In the data rows, 128 means zero.
Here are some points, each followed by its number:
[234  86  18  93 148 189 167 216] 0
[154  95 132 204  71 160 166 137] 1
[138 136 172 119 164 109 124 129] 2
[152 142 130 111 186 111 184 105] 3
[122  96  90  94 124  91 141 134] 4
[126 148 206  82 182 118 150 112] 5
[ 92 144 119 142 131 126 131 168] 6
[130 130 170 141  95 122  96 187] 7
[ 75 143 136  45 113  55  90  20] 8
[127 116 149 141 135 110 139  68] 9
[135 144 163 131 160  66 132 114] 10
[164 169  56 160 150 115 135 183] 11
[ 55 179 167 155 130 107  88 151] 12
[102 153 138  81 153 150 112 154] 13
[107 118 139 154 106 163  95 162] 14
[122 170 100 181 154 180 150 183] 15
[ 77 118 148 105 167 123 154 131] 16
[144 130  94 174 137 135 147 171] 17
[142 109 158 141  84  98 115 104] 18
[ 96 172  99 188 127 105  98 121] 19
[195 105  97 120 124 155 117 145] 20
[107 103 179 110  67  92 126  76] 21
[122 124 129 133 146 141 113 131] 22
[154  94 123 152 123 197  70 115] 23
[ 91 133 146  64 126  73  96  44] 24
[131 142 113 146 165 165 148 169] 25
[137 134 160 114 141 121 172 131] 26
[238  85 163  47 162 112 149  46] 27
[126 126  62 146 108 138 148 110] 28
[193  52 140  52 117  45 151  67] 29
[127 138 135 156 153 165 144 141] 30
[137  88 167  55 112  35 114 110] 31
[ 73 101 173  77 150 108 105 146] 32
[124 209  88 135 118  68  30  56] 33
[ 85 109 111 130 105  47  32  24] 34
[ 99  92 175  81 142 135 178 136] 35
[ 88 101  87 131  63 138  94 127] 36
[116  90 114 136 169 129 133 113] 37
[171 131 167 175 154 180 157 224] 38
[135 122 157  95 156 132 153 113] 39
[154 100 128 103 101  99 129  84] 40
[ 99  83  36 180  59 198  98 116] 41
[ 83  98 176  93 139 110  82 126] 42
[ 80 130 141 116 142 145 108  94] 43
[163 129 131 114 131 108 141 160] 44
[202  63 141  68 106  73 118  79] 45
[ 92 132 127  73 155  52 128 105] 46
[140 126  97 179 124 213  94 238] 47
[177 148  13 108 192 255 213 238] 48
[118 204 127 205 162 225 197 197] 49
[157 120 136 137 164 126 169 127] 50
[119  88 187  71 146 144 175 137] 51
[134 149 131 140 160 111 199  94] 52
[227  65 166  66 102  46 131  65] 53
New points follow, each followed by the number of its nearest point above by angle.
[115 209  90 108 139  65  50  57] 33
[ 86 107  60 167 101 195 105 149] 41
[136 135  86 170 122 137 132 167] 17
[120 126 158 172 100 152 145 108] 1
[110 197 102 107 127  56  24  31] 33
[154 138 139 142  82 106 109 111] 18
[151 163 134 121 131  88 138 174] 44
[157  79 144 205  32 141 133 179] 1
[159 165  22 120 181 255 191 244] 48
[134 191  87 117 132  74  46  19] 33
[200 104  99 158 130 172 134 134] 20
[109 122 152 133 128 149 126 154] 14
[120 205 119  96 141  79  62  46] 33
[122 114 183  72 125  49  97  96] 31
[148 136 145 131 138 107 134 184] 44
[147 112 146  84 111  48 131 113] 31
[122 150 110 146 169 110 203  95] 52
[164 116 129 207 111 148 149 122] 1
[127 117 113 133  83 159 148 191] 47
[131 121 165 106 140 108  87 114] 42
[ 99  96  72 188  52 184  84 103] 41
[ 96 100  43 170  51 200 100 115] 41
[162 151  92  97 151 236 207 199] 48
[149 112 148 113 139 128 132 117] 27
[156  95 180 157  89 123  95 126] 18
[181  73  87 162 109 194  46 129] 23
[139 146 144 152 152 103 197  69] 52
[ 89 205 105 103 143  65  30  39] 33
[168 118 171 190 104 120 100 227] 7
[145 150 158 111 170 129 109 147] 2
[ 90 158 109 130 140 108 128 146] 6
[154  50 138 129  84 153  42  71] 23
[ 87 108 102 118 128 124 110 133] 36
[161  82 113 139 125 189  79 128] 23
[108 203 129 117 139  70  36  53] 33
[151 166  49 163 174 111 165 186] 11
[140 156 127 138 165 114 190 101] 52
[ 93  93  28 176  80 192  84 114] 41
[163 166  47 168 146 133 142 176] 11
[135 137  77 121 109 128 140  97] 28
[162  93 121 148 122 180  80 126] 23
[126 204  98 106 135  74  35  51] 33
[128 111 178  79 118  54 104 100] 31
[163 159  40  93 188 252 208 248] 48
[121 146 117 104 104 106  75 136] 33
[157 164  44  92 176 247 203 244] 48
[141 140  76 128 127 116 138  97] 28
[129  82  99  87 117 105 159 116] 4
[131 216 122 103 143  72  46  36] 33
[ 80  84 168  85 141 102 116 155] 32
